Here are some points:
array([ 0.4,  0.2, -0.1,  0.8,  0.1, -0.9, -0.7,  1.6, -0.1,  0.5,  1.4,  0.0,
        1.6, -0.5, -0.1,  0.6])
array([ 0.0,  0.6, -0.7, -0.7, -1.1,  0.0,  0.6, -0.3, -1.1,  0.9, -1.8, -0.5,
       -0.6, -0.3, -0.1,  3.0])
array([ 0.4, -0.4,  0.2,  0.5,  3.9, -0.7, -1.6, -1.3, -1.0,  0.1, -0.3, -1.4,
       -0.4,  0.1,  1.5, -0.9])
array([-0.9, -0.5,  0.1,  0.7,  0.7,  0.8, -0.2,  0.4,  0.0,  0.6, -1.6,  0.0,
        0.2, -0.9,  0.8, -0.9])
array([ 0.2, -0.5, -0.1,  1.2,  4.3, -1.3, -1.3,  0.0, -0.8, -0.3, -0.2, -0.8,
       -0.5, -0.8,  2.7,  2.9])
array([-1.1, -0.1,  0.6,  0.0, -1.0,  0.2, -0.9, -0.5,  0.0,  0.2, -1.6, -0.3,
        0.5, -0.8, -0.4, -0.2])
array([-0.3, -0.3, -0.1, -0.6,  3.0, -0.3,  2.0,  3.1,  2.6, -0.2,  0.2, -0.5,
       -0.1,  0.2, -0.2, -1.3])
array([ 0.1, -0.3,  0.0, -0.7, -0.9,  1.8, -1.2, -1.3, -0.4,  0.1,  0.2,  0.4,
        0.6,  2.6,  1.3,  0.4])
array([-1.2, -0.5,  0.3,  1.0, -0.1,  0.3,  1.8,  0.7, -0.1, -0.1, -1.4, -0.8,
        0.1, -1.2,  0.3, -0.8])
array([-0.9, -0.2,  0.3, -0.4, -1.3, -0.2, -0.2,  3.7, -0.2,  0.5, -1.5, -0.3,
        0.2, -0.8,  0.0, -0.3])
array([ 0.2, -0.4,  0.0,  1.1, -0.7, -0.9, -1.4, -0.8, -0.8, -0.3,  0.9, -1.2,
       -0.3, -0.3,  0.4, -0.8])
array([-0.4,  0.3, -0.5, -0.6,  0.6,  0.5,  1.4, -1.3, -1.1,  0.7, -1.4,  0.0,
       -0.7, -1.0, -0.2,  1.6])
array([ 0.6,  0.2, -0.2, -0.5, -1.0, -0.5,  0.6,  1.0,  5.3,  0.2,  4.3, -0.4,
        0.1,  0.7, -0.1, -0.8])
array([-0.4,  0.3, -0.2, -0.6, -1.3,  1.3,  1.3,  0.4,  0.9, -0.6, -0.4,  0.4,
       -0.1, -0.7, -0.2, -1.2])
array([ 0.1,  0.0, -0.5, -0.4, -1.2, -0.2,  0.3, -1.1, -1.3, -0.4, -1.6, -0.5,
       -1.0, -0.5, -0.1,  1.6])
array([-0.4,  0.5, -0.1,  0.1,  0.1, -0.6,  0.3,  3.4,  0.6, -0.4,  2.3, -0.5,
        0.2, -0.2, -0.4, -0.9])
array([-0.8, -0.4,  0.1,  1.3,  3.3,  0.3,  0.4,  1.8,  0.2, -0.6, -0.3,  0.6,
       -0.2, -0.7, -0.2, -1.5])
array([-0.4, -0.1,  0.3,  0.0,  2.3,  0.1,  0.4,  4.7,  1.1, -0.4, -0.2, -0.7,
        0.3,  0.1, -0.2, -0.3])
array([ 0.1,  0.0, -0.2, -0.8, -1.0,  1.3,  1.3, -1.8, -1.2, -0.5, -1.2, -1.0,
       -0.5, -1.0,  0.7,  0.4])
array([-1.0, -0.5,  0.5,  1.5,  1.4,  0.2, -0.5,  4.1,  0.2, -0.7,  0.0,  0.2,
        0.1, -0.5,  0.0, -0.7])
array([ 0.1,  0.1,  1.3, -1.2,  1.6,  1.0,  0.1, -1.3,  0.4,  0.4, -1.4,  1.5,
        0.5,  1.4,  0.2, -0.9])
array([ 0.7,  0.7, -0.3, -1.3, -0.8,  1.3,  0.3,  1.0, -0.8, -0.5, -1.2,  1.2,
        0.0,  2.4,  0.6,  4.5])
array([-0.4,  0.5, -0.4, -1.0, -1.4,  0.6,  2.0, -1.4, -1.3,  0.2, -1.3, -1.2,
       -0.4, -1.0,  1.3,  0.5])
array([-0.1, -0.3,  0.8,  0.2, -1.4,  0.7, -0.3, -0.9, -0.4, -0.7,  0.6,  0.7,
        0.7,  0.0, -0.2, -1.2])
array([ 0.5,  0.3, -0.4, -0.8,  1.5,  0.9, -0.5, -0.2, -0.6,  0.0, -1.2,  1.1,
       -0.8, -0.5, -0.9,  0.6])
array([ 0.0, -0.4, -0.2, -0.4,  4.9, -1.0, -0.2,  1.5, -0.1, -0.3,  0.5, -0.7,
        0.2, -1.2,  0.8,  0.2])
array([ 1.7, -0.1, -0.5, -0.9, -1.2, -0.1, -0.4, -1.0,  0.8, -0.5,  2.0, -1.2,
       -0.8,  0.9, -0.8,  0.0])
array([ 0.6, -0.7,  0.0,  0.8,  1.4, -0.5, -1.6, -0.8, -0.5, -0.2,  0.4, -1.1,
       -0.2, -0.7,  1.9,  0.0])
array([ 0.2, -0.2,  0.1, -0.4, -0.7,  0.2, -0.8, -1.5, -0.4, -0.2,  1.4,  0.1,
        1.0,  0.1,  0.2, -0.9])
array([ 0.7, -0.5,  0.7, -0.6, -0.2, -0.1, -0.3, -1.3,  0.2, -0.2,  0.2,  0.2,
        0.3,  0.5, -0.5,  0.1])
array([ 0.0,  0.4, -0.2, -0.2, -0.5, -0.5,  0.6, -0.1,  1.0, -0.2,  6.1, -0.7,
        0.6,  0.1, -0.2, -0.9])
array([ 0.9,  0.9,  0.2, -0.1, -0.2, -0.1,  0.4, -0.5,  0.1,  0.1,  2.1, -0.8,
       -0.5,  1.0, -0.8,  0.3])
array([-0.4, -0.2,  0.3, -1.0,  0.8, -0.2,  1.5,  2.5,  0.4, -0.5,  1.5, -0.5,
        0.2,  0.0, -0.4, -1.3])
array([-0.1,  1.0, -0.6, -0.9,  0.2,  1.3,  0.0, -1.4, -0.3, -0.3, -1.3,  0.2,
       -1.0,  0.1, -1.1, -0.8])
30 more points follow, each with its number after it:
array([ 1.4,  0.2, -0.5, -0.2, -0.9,  0.0,  0.8,  0.2,  2.1, -0.6,  0.3, -0.6,
       -0.4,  0.9, -0.3,  2.9]) 0
array([ 0.6, -0.4, -0.3, -0.5, -0.1,  0.4, -1.1, -1.1, -1.2,  0.2,  0.7,  1.0,
        0.9,  0.2, -0.7, -0.5]) 1
array([-1.3, -0.7,  0.2,  1.1, -0.5, -0.2, -0.5,  1.3, -0.1,  1.5, -1.3,  0.0,
        0.5, -0.2,  0.0, -0.4]) 2
array([ 0.9, -0.6, -0.2, -0.3,  2.6, -0.8, -1.4, -0.5, -0.6, -0.3, -0.5, -0.9,
        0.5,  0.7,  2.5, -0.9]) 3
array([-0.4,  0.7, -0.4, -0.4, -1.5, -0.2,  2.8, -1.4,  0.5,  2.2, -0.8,  2.0,
       -0.9, -1.5,  1.0,  3.1]) 4
array([ 0.5,  0.0,  0.2, -0.7,  2.6, -0.3, -0.1, -1.2,  1.0, -0.4,  0.4,  0.0,
        0.8,  1.4, -0.1, -0.4]) 5
array([ 1.4,  0.3, -0.3, -0.6,  1.2, -0.5, -1.0, -0.5, -0.5,  0.1,  1.3, -0.4,
        0.7,  1.0, -0.9, -0.7]) 6
array([-0.3,  0.2, -0.5, -0.1, -0.5,  0.6,  0.2, -1.0, -0.7,  0.1, -0.9,  2.0,
       -0.4, -0.7, -0.4,  2.0]) 7
array([-0.1, -0.4,  0.3,  0.2,  1.2,  0.3, -0.3, -0.6, -1.0, -0.1,  0.0, -0.7,
       -0.1,  0.7,  0.6, -1.3]) 8
array([-0.4,  0.2,  0.2, -0.5, -0.3, -0.1,  0.5,  1.0, -0.6, -0.8,  1.1,  0.1,
        0.0, -0.4, -0.4, -0.6]) 9
array([-0.3,  0.6, -0.2, -0.1, -0.6,  0.3, -0.1, -0.6, -1.0,  0.4, -0.7,  0.2,
       -1.0, -0.5, -0.9, -0.2]) 10
array([ 1.4,  0.1,  0.0, -0.7, -1.5,  0.1,  0.4, -0.6,  2.5,  1.0,  1.1, -0.3,
        0.4, -0.4,  0.0,  0.5]) 11
array([ 0.4, -0.3,  0.2, -0.4,  0.6, -0.8, -0.4,  0.7, -0.9,  0.9,  0.0, -0.3,
        0.8,  0.2, -0.7,  0.7]) 12
array([-0.4,  0.2, -0.4, -0.4, -1.3,  0.7,  0.1, -1.1, -1.0,  0.1, -1.6,  0.0,
       -0.5, -0.4, -0.3,  2.1]) 13
array([-0.8, -0.3, -0.3,  0.4, -1.1,  0.1,  0.9,  6.1,  1.9, -0.7,  0.0, -0.4,
        0.0, -0.8, -0.6, -1.4]) 14
array([ 1.1,  0.9, -0.6, -0.1, -0.7, -0.1, -0.6,  0.7,  1.0, -0.5,  0.5, -1.2,
       -0.7,  0.5,  0.0,  2.0]) 15
array([ 0.8,  0.4, -0.2,  1.0, -1.2,  0.0,  0.1, -0.9,  1.7, -0.4,  2.6, -0.2,
        0.0,  0.0,  0.0, -1.2]) 16
array([-0.8, -0.3,  0.2,  0.0, -0.7,  1.0,  0.1,  2.4,  0.7, -0.7,  0.6,  1.4,
       -0.2, -1.0, -0.7, -1.3]) 17
array([-0.4,  0.1,  0.3, -1.0, -1.5,  0.0,  1.1, -0.5,  2.8, -0.4,  0.0,  1.3,
       -0.2, -0.7, -1.1, -0.9]) 18
array([-0.2, -0.1,  1.0, -0.9,  0.8, -0.2,  0.1, -1.6,  0.2,  0.1, -1.5, -0.4,
        1.3,  1.9,  0.2, -0.5]) 19
array([ 0.9,  0.5,  0.0, -0.7, -1.3, -0.2, -0.1, -1.4,  0.0, -0.6,  4.8, -0.8,
       -0.4,  0.1, -0.1,  1.3]) 20
array([ 0.2,  1.3, -0.4, -0.1, -1.6,  1.3, -0.2, -1.2, -0.1,  0.1, -1.3, -1.0,
       -0.4,  0.2, -0.7,  1.6]) 21
array([ 1.1,  0.3,  0.0, -0.3, -0.7,  0.2,  0.5, -0.6,  2.1, -0.4,  3.7, -0.7,
       -0.5,  1.7, -0.4, -0.8]) 22
array([-0.8,  0.2,  0.3, -0.4, -0.8,  0.2,  0.4, -0.9,  0.9,  0.2, -1.5,  3.5,
        0.0,  0.1, -0.1, -0.3]) 23
array([ 0.1,  0.3, -0.4, -0.2, -1.6, -0.5, -0.5, -1.2,  0.2, -0.2,  0.2, -1.1,
       -0.7, -0.5, -0.3,  2.8]) 24
array([-0.6, -0.7,  0.0,  1.4,  0.7, -0.8, -1.7, -0.5, -1.1,  0.1, -1.3, -1.3,
        0.1, -0.1,  0.1, -1.0]) 25
array([-0.6, -0.2,  0.7,  0.6,  0.8,  0.3,  1.5,  2.4,  1.1, -0.8, -0.6,  0.9,
        0.3, -0.3, -0.8, -0.1]) 26
array([-0.9,  0.0, -0.2,  1.8, -1.1,  0.6, -0.2,  0.1, -0.9, -0.6, -1.1,  0.1,
       -0.2, -1.4,  0.5, -0.3]) 27
array([-0.9,  0.1,  0.7, -0.4, -1.1, -0.5,  0.2,  0.7, -1.3, -0.1, -1.5,  0.8,
        0.4, -0.8, -0.3, -0.8]) 28
array([-1.0, -0.3,  1.1, -0.5,  0.9,  0.0, -0.2,  2.4, -0.4, -0.4, -1.6,  0.1,
       -0.1, -0.7, -0.1, -0.8]) 29
Which two of these numbered points are nearest to each point below, looking only along the 6 directions in which the first points spread most? Their numbers follow each, nearest first.
array([ 0.5,  0.5,  0.4, -0.9, -1.4, -0.3, -0.5, -0.8,  2.0,  0.1, -1.0,  2.7,
       -0.6,  1.0,  0.2, -1.0]) > 23 19
array([-0.3,  0.5, -0.2,  0.2, -1.2, -0.3,  4.6, -0.5,  0.8,  0.9, -1.2,  1.1,
       -0.9, -1.1,  0.5,  2.4]) > 4 21
array([ 0.5, -0.1,  0.6, -1.0, -0.7, -0.2, -0.9, -1.1, -0.2,  0.1, -0.5,  0.0,
        0.1,  1.0, -0.1, -0.7]) > 1 19
array([ 0.1, -0.4, -0.1,  2.7,  2.7, -0.8, -1.5, -0.3, -1.0,  0.2, -0.2, -1.3,
       -0.3,  0.6,  0.2,  0.6]) > 3 25
array([-0.8, -0.2,  0.5, -0.2, -0.6, -0.4, -0.4,  0.1,  0.0,  0.3, -1.7,  1.3,
        0.5, -0.6,  0.0, -1.4]) > 28 2
array([-0.9, -0.5,  0.2, -0.8,  1.2,  0.6, -0.2,  3.3,  0.0,  0.2, -0.8,  0.8,
       -0.2,  0.6, -0.4, -0.9]) > 26 29
array([ 0.2,  0.2,  0.3, -0.2,  0.4, -0.5, -1.0, -1.3, -0.6, -0.2, -0.2, -0.5,
        0.4,  0.3,  0.1, -1.6]) > 8 1
array([ 0.6,  0.2,  0.7, -0.7, -1.1, -0.2,  1.2, -1.2,  0.6,  0.4, -1.1,  0.0,
        0.5,  2.8,  0.4, -1.4]) > 23 19
array([-0.7, -0.3, -0.1,  0.7,  1.8, -1.3, -1.3, -0.2, -0.2,  0.5, -1.2, -1.5,
       -0.4, -0.6,  1.0, -0.1]) > 25 3
array([-0.3,  0.3, -0.3, -0.5, -1.1, -0.5,  0.0, -0.4, -1.0,  0.7, -1.5, -0.4,
       -0.9, -1.0, -0.6,  2.6]) > 13 7
array([ 0.8,  0.9, -0.3,  0.2, -1.3, -0.3,  0.2, -1.6,  0.9,  0.0,  2.5, -1.0,
       -0.5, -0.7, -0.4,  1.3]) > 20 11
array([-0.3, -0.1,  0.2, -0.3, -0.6, -0.4,  0.2,  2.0,  3.2, -0.8,  1.1, -0.5,
        0.0, -0.5, -0.6, -1.3]) > 17 9
array([-0.6, -0.2, -0.1,  0.9, -0.4, -0.5,  2.4,  1.1, -0.2, -0.5, -1.2, -0.1,
        0.9, -1.2,  0.2, -0.4]) > 28 2
array([ 0.1,  0.2,  0.1, -0.6,  0.3, -0.4, -0.3,  0.6,  1.1, -0.4,  8.5, -0.8,
        0.8,  0.2, -0.2, -1.2]) > 22 20
array([-0.4,  0.1, -0.1, -1.0, -0.3,  3.4,  1.2, -1.5, -1.3,  0.0, -0.4, -1.4,
       -0.2, -1.4,  1.0,  1.3]) > 13 21
array([-0.6, -0.2,  0.3, -0.6, -0.2,  0.4,  1.2,  4.5,  0.7, -0.8,  0.9,  0.0,
        0.0, -0.6, -0.7, -1.4]) > 14 17
